Each path below is one point turned by a fixed rotation once a step. After each direction that follows a path, write how fast that rotation turns it, in deg/step (0 if it stays still).
Each turn is a multiple of 5 degrees from 10 to 175, or 0.

2.377; -2.223; -0.010; -2.601; -2.426; -0.146; 0.330; -1.302; -1.807; -1.610
-0.077; -1.344; 0.444; -1.550; 1.450; 2.212; 0.619; -2.204; -3.718; 0.503
3.136; -0.117; 1.997; -3.088; 0.563; 1.658; 1.978; 0.011; 0.121; 0.755
0.595; -1.083; 0.025; -1.347; -1.803; 0.581; 2.162; 1.626; -3.133; 2.761
3.356; -2.272; 0.816; -0.409; -0.805; -1.387; 1.660; -0.890; -2.374; -1.261
0.307; -2.225; 0.792; -2.607; -0.727; 1.281; -1.379; -2.318; -2.687; 1.114
2.494; -0.525; 2.233; -1.003; 2.815; 1.411; 1.879; -0.795; -1.446; 1.639
2.158; -1.188; 0.964; -2.432; -2.117; 0.242; 0.879; 1.542; -0.568; 3.087
2.067; -2.394; 0.062; 1.113; -0.249; -1.468; 1.560; -0.034; -3.722; 1.052
2.734; -2.667; 0.959; -2.170; -0.655; -0.330; -1.761; -2.308; -0.947; 0.220
0.772; -1.190; 0.932; -0.757; 2.528; 1.820; -0.105; -1.128; -2.321; 3.302
4.144; -0.913; 1.279; -1.353; 0.266; -0.171; 1.141; 1.283; 0.816; 2.387
1.164; -2.538; -1.119; 0.203; -1.555; -0.914; 0.031; 0.913; -2.798; 3.066
Directions:
2.012; 0.135; 0.752; -0.031; 0.520; -0.705; 0.575; -0.201; 1.402; -1.479 : 160
-0.302; -0.697; -0.373; -1.930; 1.458; -1.414; -0.021; 0.975; -0.613; -0.159 : 0
-0.118; 1.098; 0.843; -0.848; 1.489; 1.548; 0.289; 0.255; 1.018; 1.213 : 85

0.387; -3.378; 1.823; 0.282; -2.301; 2.427; 0.333; -2.050; 1.296; -0.660
-2.596; 1.549; -2.259; -0.731; -1.663; -1.246; -2.766; -1.865; -0.854; 1.281
0.581; -1.197; -1.365; 1.889; 1.106; 1.615; -2.093; 3.935; -0.061; -1.299
1.372; 3.704; 1.118; -0.405; 2.243; 0.891; 0.338; -2.188; 0.664; -2.194
-0.245; -2.330; 0.411; 3.195; 0.769; -3.357; 1.474; -1.152; 1.077; 0.443
-2.398; -0.131; -2.565; -2.263; 0.469; 1.687; 3.268; 0.147; -1.042; 0.799
0.900; -0.309; 2.960; 0.216; -0.633; -0.209; -0.935; 1.479; -4.355; 0.459
1.238; -0.499; 0.232; -4.087; -0.418; -1.927; -0.887; 0.479; 2.567; -1.802
2.765; 1.412; -1.481; 2.422; -2.940; 0.322; 0.785; -0.028; 1.067; 2.291
-3.701; 0.200; 2.302; 0.102; 0.466; 2.265; -0.673; 0.493; 2.386; 1.378
0.923; -2.239; -1.160; 0.364; 0.559; 1.543; -2.513; -3.431; -2.039; -0.721
-2.277; 2.183; -1.822; 0.824; -0.424; -2.603; -0.891; 1.517; -0.283; -3.071
2.875; 0.425; -0.681; 0.666; 4.068; 0.670; 1.072; 1.890; 0.385; 1.261
Directions:
0.034; -0.015; -0.623; -0.996; -0.018; -0.261; -1.640; 1.128; -1.785; -1.149 : 80
0.167; -0.322; 0.311; -0.603; 0.930; -1.238; 2.243; 0.337; -1.323; -0.185 : 45

2.145; 0.069; 1.292; -1.440; 1.976; 1.686; -1.517; 2.518; 0.874; 1.268
-0.849; 0.556; 0.231; -2.271; 4.221; -0.391; -0.095; -0.472; 0.788; 0.615
1.735; 0.973; -2.538; -2.335; 1.836; -0.213; -1.220; 0.393; -0.628; -2.146
1.875; 1.078; -0.910; 0.988; 1.994; 0.484; -3.387; -0.391; 1.617; 0.581
-0.669; 0.148; -0.247; -1.379; 1.962; -0.462; -1.407; 3.127; 2.466; 0.460
1.932; 0.441; 0.731; -1.720; 3.642; 1.623; 0.520; 1.256; -0.360; -0.241
-0.401; 1.149; -0.996; -2.097; 3.007; 0.055; -1.779; -2.089; 0.792; -1.077
2.123; 0.610; -2.043; -1.648; 0.496; -0.560; -3.138; 1.542; 0.271; -0.159
1.299; 0.530; -0.005; 1.187; 3.394; -0.074; -1.331; 1.394; 1.717; 1.771
-0.862; 0.640; -0.360; -2.004; 2.990; 0.559; 0.255; 2.084; 1.624; -1.715
2.359; 0.869; 0.233; -2.318; 2.164; 2.204; -1.775; -0.693; -0.440; -0.962
-0.190; 0.592; -1.247; -1.739; 2.113; -1.326; -3.229; -0.916; 1.119; 1.322
1.995; 0.386; -1.884; -0.645; 2.172; -1.180; -0.790; 3.207; 0.336; 0.246
Directions:
1.502; 0.148; 0.944; 1.457; 0.852; 1.053; -0.069; -1.191; -0.511; 1.054 : 145
0.116; -0.511; 0.670; -0.441; -1.146; -0.400; -1.664; 0.620; 0.440; 2.045 : 95
-0.886; 0.548; -1.065; 0.366; -1.579; 1.191; 1.367; -0.369; -0.293; 1.250 : 0
-0.719; -0.324; 1.950; -1.672; 0.262; 1.468; 0.685; -0.061; 0.052; -0.041 : 80
